One turn moves each row of this set onto another row. After a few examples, where does it send each row asked below?
veg:   1  12  -4   5  22 -10 -16  -2 -10  -6  -6 -17   6   8  -4  15  -9 -13   6   7 -15 -22  20  -4   2  16   6  -6 -27  17  12 -20  -1 -11  -5  -8  10
Varal:  -6   6   2   7  19  -3  -4  -8 -16  -6  -3 -14  -1  19  -8  15 -10 -14  -5  14 -18 -16  22   1  -2   5  -1 -14 -22  10  13 -20 -11 -11   7   2   4
dode: -11   5 -10  11  -4 -17  15   5  13   2   4 -12   9  -7   6 -10   7   9 -23  -8 -14 -14  -3 -24  -2  17 -12  -4   0  -1   3   9  -7   6  -3  -3  15
limi: -14   3 -10  12  -5 -15  15   5  13   1   6 -11   6  -4   7  -8   9   9 -27  -5 -16 -13   0 -21  -1  16 -14  -8   3  -1   4   9  -8   5   0  -2  13
fepop:  -9   5  -3   4  13  -1 -14 -13 -13 -12   0 -12   4  12  -1  19  -7  -6  -2  15 -20 -17  18   2  11  12   8 -11 -18  20  16 -22  -7 -17   8  -7   8
Ragok:   1   8   4   6  18  -6  -5 -14 -18  -6  -9 -12  13  13  -6   9 -12 -11   6  11  -7 -18   7  -3   8   8   2  -7 -26  12  12 -27  -6 -12   0  -5  15
tipek:  -9   1   0   7  -2 -11   4   1   8  -9  18   4  18  -6   7 -20   8  16 -10   1 -13 -12 -11 -17   0  14   2 -19  -3   1  -7  16  -3   8   2   4  20
voni:  -9   3  -3   8   3 -12   6  10  12  -7  20  -1   9  -2   6 -17   8  10 -15   1 -18 -14   1 -16  -9  13  -2 -21  -5  -2  -7  22  -3  11   2   6  14
Lolep:   1  11   3 -25  10 -15   0  -3   6   5  13  -7 -13   1  -1   9  -6  17   0  22 -17   0  20  -6 -12  15  -5 -28 -11  -4  -1   2   4   7   4   0   4
Relo:  -5   5   5   6  14   0  -5 -17 -19  -9  -3 -10   7  16  -6  14  -9  -9  -2  14 -13 -14  12   2   9   4   2 -12 -20  14  15 -25 -11 -16   9  -1  10
rir:  -4   5  -1   7   4 -15   5   7  10  -6  17   1  16  -6   6 -21   7  11  -9  -2 -13 -14  -6 -19  -6  16  -1 -17  -6   0  -9  19  -1  11  -4   4  19
kemil: -11   4  -9  11  -6 -16  16   0  11   1   3 -10  12  -7   7 -11   8  11 -24  -6 -12 -14  -6 -23   4  17 -11  -4   3   1   4   6  -7   5  -1  -4  19
pone:  10  16   4 -25  12 -22   0  -3   6   7   6  -8  -1  -5  -1   3  -8  15  11  16  -7  -1  11 -10  -8  19  -3 -21 -17  -4  -4  -1   9   8  -7  -4  13
Guza:   6  12   6 -27   3 -16  -2 -17   1   1   7  -1   5  -7   1   0  -7  25  11  21  -3   1   0  -9   6  16  -1 -21 -11   1  -1  -8   6   3   0  -6  17
Rof: -13  -1  -1   7  -2  -8   5   2   9 -11  22   3  12  -2   6 -16   9  15 -18   4 -19 -11  -3 -15  -3  11   0 -22   1   1  -5  19  -4   8   7   6  15
gor: -15   2  -8  10  -8 -13  15  -1  13  -2   6  -9   9  -6   8  -9   8  12 -27  -5 -14 -12  -3 -22   4  16 -11  -7   5   1   6   7  -9   3   2  -3  15
Gameg:  -2  10   0   4  16  -6 -15 -11 -14  -9  -5 -13  13   7  -1  13  -9  -7   5  10 -12 -20  11  -1  12  14   9  -6 -23  20  13 -24  -2 -16   0 -10  14
leva:  -4   8   6 -25   0  -9  -1 -17   2  -1  15  -1  -6  -1   1   7  -4  25  -1  27 -14   3  10  -3   2  13  -1 -28  -5   0   2  -5   0   1  11  -1  10
pugog:  -6   8  -5   6  20  -6 -14  -2 -10  -8   0 -16  -1  13  -2  20  -8 -12  -2  12 -23 -20  27   0  -1  13   4 -12 -22  17  14 -17  -5 -13   4  -5   4
lodep:   3  11   1   7  24 -10  -4  -3 -15  -3  -8 -16   5  16  -8  11 -13 -18   4   8 -12 -18  18  -2  -4  10  -1  -9 -30  11  10 -22  -6  -9  -2  -2   9

Rof -> tipek
pone -> Lolep
Varal -> Relo
Where do these go?
fepop -> Gameg
limi -> gor

One turn moves each row of this set onto another row. After a few examples, where does it send each row asked below?
favov: -15  -5  -2  -1 -10  -1 -20 -11  -2   0  18 -13  -7   0   8  -3 -12   6  -1  18 -20  -1   7  -6  19   6   3   4  -2 -18   7  -3   4   0   6  -1   0 -14 -12   8 -12   0   0   2 -11
Zon:   9  16  -2  10   0   5  -9  -8  -1  -5   5  18  -5  -2   3  -6   1 -18   8 -10 -17  -9  21   3 -16  -4   6   7   1  -2 -16   7   3   7  -5  -1   3  -5   9  -3  -8  -8   5   5 -17
ligaf:  -5   3  -4   7  -3   4   7 -15  18  -1  -2  18  -7  -9   8  16   1  -8  21   3  -5  -2  -6   2  -7   5   7 -14  -5   0   1   0 -10   4  -9  -1  -2   8   4  -2   9 -20  -8   5 -17
Dibel:   2 -15   5  -3 -14 -12  -5 -15  -1 -22   2  -2 -11 -21   4  10   2   9  -6   8   0   2  -3 -11  -6 -16   5   6 -21   5 -11  -1  12   4 -12   2  12  -9  -4  -4 -11  -5  11   3  -2
Sabu:   2  -6  14  -5   1  -1   3  -1 -17   1   3 -21  -1   6 -18  -5  -3   7 -10   5  18   8   8  -6   7  -6 -12  -4  -2 -10 -10  -8  -9  -4  -4   8   3  -2  -5   6  -1   7   4 -18   8
tefik:   7  -5  13  11 -13  -4  10  -9   2   3  -8  -3  -4   1 -14  -7 -10   4  -5  -1 -11  21   1 -16 -16 -12  -8   7   1  -8  14   5  12   2   7 -10   0  -4   2   7   5   3   4 -14  -2
Fivo:  -3   0  -8  -1   8  -6  -4  -9   0  -6   3   0   7  -2   8   4   6  -4  -3  -1  15 -11   9   4   9 -19 -11   6  -7  10 -19 -22  14   1 -20  13  19  -1   3 -10  12  -3  -1  -1   6
Sor:  -1 -20 -21 -19  -2  -8  -9  -8  -8 -12   2   2  10 -14   3  -7   9  -6  -6   2 -10  -4 -14 -11  12   2  -3  -8  -6  -1  -5  14   8   5   1   1  -6   7 -19  -5 -14  -3   8   3  -5
nakub:  10  -1   1   4   9   0  -9   0 -11  16  15  -3 -19   6 -11   1  12 -18  -9  12   2   5  10  17  -7  -6   3  -2 -12   1  -9   5   1 -12  -3   5   8  -2   0   1   5   8   1  -3  -6
Bori: -15   3  -9  14   1  10   2  -5  -5   8   4   6 -11   9  -8  -5  -7 -12  -8   0  10  -3  23  15   1 -16  -5   0  14 -15  -9 -16  12  -3 -10   6   5   1   8   4  10 -10 -10  -7 -10
fazon:  -1   8   0   2 -16  18   2  -5   7 -12 -10 -14  10  -6   3   0   1   3  -1 -24 -10 -15   3  -5   6   1 -18  -3   8  -7   1   0   6  16  -3   3  -5  18  -9 -13   0 -16  -6   4   0
gab:  -1 -10 -14   8 -10   7  13  -5  -1 -22   4   3  10 -16  -1  -3 -16  -1 -12  -4   4  -8  19   2   6  -6  -6  13  23   5  -5 -10   9  15 -10   0  -2  -5  -5   3  -2 -12   8  -3   6
Gat:   0  13   5   0 -15  13  -1  -7   5  -5 -11 -12   9  -3   4  -3   4  -4   0 -23  -8 -14   1   1   6   2 -20 -11  -2  -9  -6   2   3  11   0   0  -3  18  -7 -15   6 -19 -10   0  -4
zupe:  -6   1   0   8   0   3  11 -17  19   1   0   7   1  -7   4  18   1  -6  17   6   3   3 -10   6  -4   3   3 -15 -11  -2   3  -5 -10   2  -8   3  -1  10  -1   1  18 -15 -13   5 -19
voril:   8  -2  -8  -6  12  -8   2   6 -14 -11   4   3   0 -11  11   2   0   1  -8  12   2 -10 -14 -18  14  -2 -10  -8 -11 -17 -10  -4   0 -11  -7 -11   2   1  -3 -21  -8  12   5   4  -9
geru:  -7 -10 -25 -15   2  -4  -9  -7 -10 -11   4  -2  20 -10   3 -12  10 -11  -8   3  -8  -3  -5  -5  14   5  -8 -11   0  -2  -5  13   6   6   2   3  -4   9 -20  -3 -13  -3   2  -4  -5
voma: -12  -4   2   6 -12   4 -16 -10   0   3  16  -7  -7   4   5  -5 -13  11  -1  15 -24   4   4 -18   9   6   6   2  -1 -22  15   0   3   2   6  -7  -2 -10  -7   5 -10  -1   3   0  -9
gido:   5  -5  -6   5 -10   2  10   5  -4 -18 -18   1   4  -4   4  -1   0   0  -8  -9   2  -5  -7  -2   5 -10 -16   5  19 -26   8  -5   6  -6  -2   3   6  28   2 -11  11   6   5  -1  -8
von:  -3   1   0  -1  -2  -3   8  -7  11  -1  12  -6   1  17  -3   4  -5  -4  -6  -5   3   3 -17   5  12  -3  27  14  -1   5  11 -11  -1   7   0 -14  -4  10  -6  15   3  -3  -3  11   2
muzi: -10 -13  -8   7  12   3  14  12  -6 -11   4   7  -7   9   3  11  -3   3   5  -3  16   4 -10  12   8   4   7   5  11  -5  -1 -13  -7   0   1  -7  12  -5  -6  15 -11   0 -12   7  10
madid:   9  -5  -2  12  14   0   8 -14  -9   0  10  -2  -7  -6 -21   5  -4 -11  -9 -10   6  -3  -6  -4  -5  -6   7  -8  -8   4 -12 -18 -11  18   7 -15  -4   8   1   1  -3  11   2  -1  -5
zave:   3  -4   4  11  -5   7  -7  -2   7 -10 -10  14 -21  -4  18  19  15  -1   8   2  -7  -7  -7   9  -4  -4  -5   4   3  -9  -2  -5  -8  -7   0   9  25   3   4  -4   7  -4  -3  10  -1
nezi:   3  -6  -7  -1 -23 -10   0  -8 -13   2 -14  -3   5  -3   1  -6  -6   1  12   7   3  10  17  -1   0  -4 -19   0 -12  -5  -9  -4  12 -15 -11  15  17  -4   4  -2   8  -2  12 -13  -5
peg:  -5   1   2   0  -6  -2   4 -11  14  -2   9  -9   1  22   3   2  -8  -1  -7   6   4   8 -16   7  14  -4  26  16  -1   1  10  -5   3   2   3  -4   1   8  -3  17   8  -9  -4   3   3
batu:  -1  11  -7  14  -3   5   3  18 -16  -1   1   0  -6  15  10  -8  -9   5   0   3 -14   7   3  -2   4  16   3  11  -9 -17   5   3  11 -13   1 -12   7  -9   3  -6 -11   3   1  -1   1

gido -> muzi
Gat -> peg
Sor -> ligaf
Where do these go?
Fivo -> nakub
tefik -> gab

